In the rows, zero is written as 128.
The rows below come in pairs that one turn or mirror swaps. Which row does each named row swap with?
The rows were stretched afterwards, more along some directions than others.
Z689: [132 117 128 138 153 149 126 147 122 159 121 133 114 128 138 132 117 111
 153 150]
Z679: [146 157 111 147  96 109 124 139 147 140 133 127 164 155 127 105 118 119
 162 120]
Z31: [136 127 122 135 117 112 136 141 133  87 126 114 149 150 120 100 124 136
 124 127]
Z442: [130 134 117 127 123 124 134 143 131  81 145 107 157 159 121 103 124 127
 128 125]
Z17: [146 133 130 105 109 100 122 145 170 195 106 144 120 111 177  79 110 164
 157 132]
Z389: [124 120 124 127 151 144 125 139 124 154 121 131 121 120 142 130 114 105
 159 152]
Z62: [124 109 125 132 155 142 127 151 119 156 113 141 111 132 130 135 127 112
 144 156]
Z585: [148 131 109 159  96  94 122 134 147 144 119 139 154 149 137 102 126 127
 163 128]
Z805: [136 123 123 141 128 122 122 130 137  83 130 122 148 142 130  87 130 127
 125 115]
Z72: [142 131 129 108 121 101 133 135 168 176 119 133 132 106 183  82 111 159
 165 131]
Z186: [140 140 133  98 108  94 146 141 166 174 119 132 128 106 173  85 114 156
 159 135]
Z390: [121 107 124 131 157 147 119 137 116 140 126 129 127 126 138 137 122 104
 147 149]
Z375: [144 147 138 100 104  89 145 144 166 183 116 129 121 107 176  87 117 165
 155 138]
Z811: [134 138 124  92 115 114 136 141 166 186 134 116 137 115 171  97  98 156
 170 139]
Z181: [139 147 114 157 109 119 130 147 140 120 141 125 162 163 112 104 127 103
 161 113]
Z839: [133 130 109 128 120 113 127 126 139  75 145 107 163 143 131 102 116 130
 135 122]
Z301: [131 127 131 130 140 143 123 157 124 180 109 141 110 134 137 127 120 121
 156 152]
Z243: [148 131 107 162  95  89 138 151 151 134 117 128 159 164 122 114 128 127
 162 139]
Z712: [131 146 120 125 123 130 120 128 122  83 151 112 150 151 119  96 125 125
 123 109]
Z896: [134 130 114 142 109 105 111 144 138  83 139 102 152 150 126  95 124 136
 126 116]
Z67: [125 124 119 116 153 152 124 142 119 179 111 138 117 138 136 140 113 126
 162 157]
Z843: [134 130 132 107 129 109 122 130 162 175 113 143 113  92 172  86 121 152
 148 132]
Z195: [126 114 124 139 145 144 116 143 116 163 106 146 109 130 133 132 129 115
 145 148]
Z884: [142 134 105 151 109 111 133 141 143 128 140 120 169 155 126 125 120 113
 170 136]
Z367: [132 122 129 136 149 146 124 147 116 155 112 144 112 130 131 125 120 108
 152 142]
Z513: [146 143 116 152 101 110 143 145 151 141 135 127 158 152 130 108 119 109
 170 123]
Z50: [140 126 118 135 121 112 126 134 140  84 140 105 158 145 143  95 119 132
 135 118]
Z523: [137 130 126  99 112 100 129 135 163 184 111 135 116 104 186  94 109 166
 155 143]
Z314: [141 146 115 146  95 113 121 139 146 133 140 122 167 145 129 106 117 108
 166 116]
Z394: [137 137 123  98 113 103 125 143 165 188 129 126 120 110 172  92 109 164
 160 144]
Z785: [139 127 114 139 120 122 118 141 139  79 142 112 164 159 119  95 117 126
 128 113]
Z998: [127 123 125 135 138 152 106 146 113 161 122 142 120 134 131 125 114 115
 148 136]
Z45: [121 132 130 124 151 162 113 144 113 156 131 136 118 132 133 128 118 106
 139 133]
Z926: [150 136 114 151 101 107 142 136 146 131 124 140 157 157 126 110 125 112
 161 127]
Z22: [131 139 126 130 127 121 139 134 131  81 141 111 147 145 116  98 130 125
 120 117]
Z382: [140 143 125 100 110  94 138 145 165 190 105 135 122 116 175  85 114 168
 163 140]
Z810: [131 114 127 127 153 141 134 142 122 160 106 141 120 128 140 137 116 114
 156 151]
Z239: [139 135 120 139 103 107 102 140 131  87 130 123 146 146 130  81 124 135
 128 106]
Z346: [141 154 133  87 103  96 134 139 165 194 128 117 130 105 189  92 106 165
 168 136]
Z877: [138 123 116 150 114 111 121 138 142  80 142 109 161 151 125 104 123 137
 126 123]
Z952: [144 135 127  99 123 105 132 128 165 184 117 140 120 102 183  77 113 158
 162 131]
Z874: [148 142 116 160 106 106 129 138 151 134 134 133 151 141 135  95 126 108
 166 111]
Z284: [142 137 111 163  99 106 124 141 143 132 131 134 151 153 134 100 121 114
 162 118]
Z654: [141 145 111 145  98 111 124 142 140 124 138 126 163 164 129 111 126 114
 163 119]

Z513 swaps with Z367
Z785 swaps with Z17
Z314 swaps with Z998
Z186 swaps with Z31

